One turn moves each row of this set onto another row. After a few examples, where does it send each row asked below?
Z_104: -0.039 -1.206 1.807 -1.355 0.352 -0.507 -1.366 -1.863 -1.808 1.536 -1.885 2.144 3.160 -2.829 0.344 1.698 -0.278 -0.348 -1.738 0.192 -1.132 0.830 -0.557 -1.458 0.874 -2.594 1.403 -0.794 1.263 -0.631 0.027 -0.231 0.328
Z_228: 0.770 -1.128 -1.918 -0.350 1.400 -0.712 0.889 -0.598 -0.631 -1.614 1.230 1.260 1.608 -2.885 0.223 -2.392 -2.460 2.856 -1.230 -2.178 0.351 0.104 0.315 0.833 -1.166 0.351 -1.675 -0.232 -1.708 -2.080 -1.628 -0.561 -1.509
Z_404: 1.068 -0.089 2.583 -1.196 0.311 1.995 0.772 -3.238 -2.312 0.333 2.329 0.691 1.429 -1.171 0.816 2.008 -0.756 1.414 -0.674 0.159 0.848 -0.002 -1.191 -0.575 -0.055 -0.066 1.413 1.238 0.585 -0.205 -0.581 -2.544 2.427
Z_291: 1.417 0.063 -0.646 -0.435 0.209 -1.540 -0.496 0.616 -2.279 -1.482 0.604 1.183 1.038 -2.327 -1.829 -1.837 -2.011 3.758 1.527 -1.650 0.126 0.196 -0.791 0.864 -0.766 0.306 -1.311 -1.046 1.349 -2.478 -2.071 0.283 -2.845
Z_203: 2.400 -1.268 -1.576 -0.698 1.644 -2.057 0.722 -0.521 -2.330 -1.594 0.695 1.483 3.207 -2.180 -1.338 -1.845 -0.751 2.305 0.448 -1.010 1.311 -1.680 0.705 2.040 -2.044 0.224 -0.907 0.122 -0.280 -0.858 -2.916 0.475 -2.713
Z_88: -0.791 0.022 2.834 1.775 0.459 0.568 1.176 -0.957 -1.368 1.189 -0.013 1.807 2.853 -2.426 -1.828 0.436 -1.571 -0.828 -0.263 1.324 0.710 1.963 -1.577 -0.336 1.019 -0.559 1.818 0.212 2.322 0.111 -2.153 -0.237 1.167
Z_314: 0.452 -0.073 1.517 0.610 1.448 1.565 1.297 -0.819 -2.668 1.743 2.591 0.571 2.301 -2.933 -0.550 1.897 -0.492 -0.387 -0.060 -0.690 1.744 1.129 -1.626 1.228 0.164 -0.260 2.183 0.446 1.284 0.544 -2.298 -1.681 2.198
Z_76: 0.410 0.481 3.493 0.352 -0.159 0.877 0.529 -3.588 -1.193 -0.325 -0.058 2.025 2.481 -0.081 -0.611 0.874 -1.347 0.962 -1.073 1.964 -0.191 0.597 -0.915 -2.201 0.783 -0.544 1.069 1.041 1.631 -0.197 -0.836 -0.747 1.000
Z_128: -0.250 -2.148 2.109 -2.023 -0.006 1.126 -0.647 -1.667 -3.522 1.712 0.784 0.992 2.980 -3.986 1.340 1.644 1.022 0.498 0.430 1.618 -1.000 -0.257 -0.985 -0.254 0.392 -0.480 1.058 -1.071 1.478 -0.471 -1.372 -1.578 0.746
Z_625: 0.606 -1.019 -0.558 -1.166 2.074 -2.522 0.114 -0.823 -0.820 -0.384 1.356 2.210 1.127 -3.310 -0.928 -2.167 -2.609 2.685 -0.441 -2.968 -0.170 -1.340 -0.424 0.283 -1.192 -1.748 -1.748 -0.249 -0.531 -1.918 -1.888 0.066 -2.626
Z_864: 2.751 -1.723 -1.142 -0.178 1.024 -0.085 1.147 -0.416 -1.963 -2.846 0.955 1.616 3.316 -2.313 -1.514 -2.001 -0.934 2.243 -0.396 -0.784 1.447 -0.354 0.900 0.921 -1.106 0.593 -1.326 1.260 -1.323 -1.680 -2.044 0.043 -1.764
Z_533: -0.694 0.808 1.528 -2.445 -1.147 0.554 -0.133 -1.089 -2.474 1.223 2.902 1.574 2.035 -2.671 0.849 2.968 -2.953 0.940 0.324 1.185 1.011 -0.030 0.242 -0.157 0.588 -0.041 1.594 -0.018 0.798 0.899 -1.983 -0.228 2.080
Z_392: -1.139 1.644 0.722 1.986 2.782 0.222 0.813 -1.734 -0.515 2.104 1.259 1.190 2.941 -1.785 -0.175 1.910 -0.894 -0.722 -1.250 -0.897 0.090 0.969 -1.445 0.414 0.793 -0.853 1.325 -0.720 1.455 1.299 -2.446 -0.820 -0.126
Z_683: 0.343 1.127 2.584 -1.238 1.817 -0.665 -0.891 -2.725 -0.765 2.240 0.837 1.330 1.840 -1.753 1.558 3.059 -0.368 -1.039 -1.792 -0.160 -0.041 -1.162 -0.299 -0.933 0.866 -0.456 0.489 -1.501 1.036 0.822 -1.573 -1.267 0.271
Z_785: 1.151 -0.559 -1.035 0.671 0.513 -0.658 -0.176 -0.080 -0.862 -2.404 1.068 1.171 1.878 -2.409 -1.358 -2.157 -0.826 3.701 0.037 -0.061 0.420 0.666 0.665 0.458 0.360 0.980 -1.782 -0.741 -0.248 -2.465 -2.125 0.255 -2.803
Z_821: 1.060 -1.315 0.875 -0.803 0.631 -1.837 -0.585 0.022 -1.430 -1.254 1.390 1.998 1.217 -3.441 -2.553 -2.076 -0.951 3.553 1.529 -0.343 0.300 -0.856 -0.235 0.336 0.165 -0.611 -1.822 -0.269 0.864 -2.586 -2.193 0.382 -3.281
Z_981: -0.281 2.429 0.499 -1.337 0.388 -0.135 -0.777 -1.701 -1.680 1.073 2.528 1.862 3.304 -1.231 0.542 4.006 -1.883 0.624 -0.453 0.659 0.570 -0.551 0.745 -0.393 1.146 -0.627 1.256 -0.398 0.842 1.965 -2.363 0.604 0.066
Z_338: 1.188 -1.213 -0.777 -0.880 0.256 -2.048 -0.443 0.487 -1.484 -1.368 0.623 0.836 1.228 -3.063 -1.546 -1.932 -0.844 3.702 1.344 -0.333 1.257 -0.300 0.453 2.091 -0.716 0.702 -1.036 -1.000 0.589 -2.289 -2.054 0.010 -2.631
Z_850: 2.809 -1.886 -0.072 -1.443 1.847 -1.379 0.621 -0.638 -2.888 -1.391 2.182 2.160 2.623 -3.118 -2.065 -1.654 -0.750 2.328 0.791 -1.784 1.112 -2.232 -0.052 0.916 -1.507 -1.016 -1.380 1.215 -0.457 -1.385 -2.735 0.099 -2.392
Z_502: 2.732 -0.744 -0.736 -1.135 1.301 -0.825 0.501 0.273 -2.558 -2.006 0.179 1.615 3.162 -1.971 -2.171 -0.948 -1.113 2.102 1.474 -1.947 1.058 -1.402 -0.261 1.696 -1.695 0.243 -1.322 0.978 0.384 -1.246 -1.840 -0.079 -3.257
Z_320: 0.883 -1.329 -1.466 -0.885 0.955 -2.919 0.484 -0.330 -1.063 -0.948 -0.336 1.689 1.493 -2.749 -0.691 -2.770 -2.898 2.574 -0.542 -1.857 0.696 -0.435 0.225 1.368 -1.928 -0.549 -0.828 -0.585 -0.391 -1.873 -1.860 0.399 -1.794
Z_664: 0.444 0.114 4.220 -0.684 0.019 -0.600 -0.337 -2.557 -1.880 1.444 0.102 2.044 2.188 -1.902 0.356 1.295 -0.889 -0.966 -0.881 2.332 -0.230 -0.510 -0.488 -2.003 1.002 0.075 0.695 -1.216 2.169 0.201 -2.405 -0.289 0.943
Z_440: -0.962 0.986 1.958 -1.734 -0.786 -0.260 0.159 -1.584 -1.216 0.709 0.460 2.879 3.560 -1.760 -0.128 2.567 -3.553 -0.361 -0.588 1.696 0.586 -0.181 0.628 -1.036 0.713 -0.780 1.307 0.656 0.832 1.375 -1.572 0.861 0.888
Z_71: 1.217 -0.192 0.193 -0.658 1.692 -0.196 -0.981 -2.802 -4.211 1.755 1.161 1.488 3.882 -2.129 1.501 1.969 1.028 0.339 -1.564 -0.202 -1.462 -0.281 -0.682 -1.270 0.011 -2.094 1.487 -1.590 1.155 0.621 -2.531 -0.031 0.343
Z_332: -0.164 1.975 1.512 0.371 1.885 0.830 0.059 -4.131 -0.659 0.715 1.926 0.970 2.064 0.129 1.311 2.287 -0.494 1.491 -1.526 0.001 -0.789 -0.357 -0.937 -1.213 0.640 -0.379 0.533 -0.273 0.889 0.759 -1.236 -1.731 -0.077
Z_587: 0.677 -0.769 -1.154 -1.140 1.366 -1.532 1.157 -0.299 -1.884 -1.018 0.136 1.797 1.964 -2.514 -0.434 -2.393 -3.535 2.185 0.474 -2.715 -0.367 -1.082 -0.989 1.105 -2.521 0.031 -1.593 -0.146 -0.041 -1.506 -2.018 -0.285 -2.375
Z_38: 2.329 -0.090 3.221 -1.791 0.424 0.029 -0.474 -2.216 -3.247 1.659 1.737 1.182 1.583 -2.172 0.800 2.519 -0.304 -0.706 -1.143 0.206 1.249 -0.629 -0.470 -1.026 0.321 -0.395 1.539 -0.548 1.226 0.128 -2.025 -1.074 2.498

Z_104 turns into -> Z_71
Z_533 turns into -> Z_440
Now find these:
Z_864 turns into -> Z_785
Z_587 turns into -> Z_502
Z_332 turns into -> Z_404
Z_38 turns into -> Z_664
Z_625 turns into -> Z_850
Z_88 turns into -> Z_392
Z_203 turns into -> Z_338

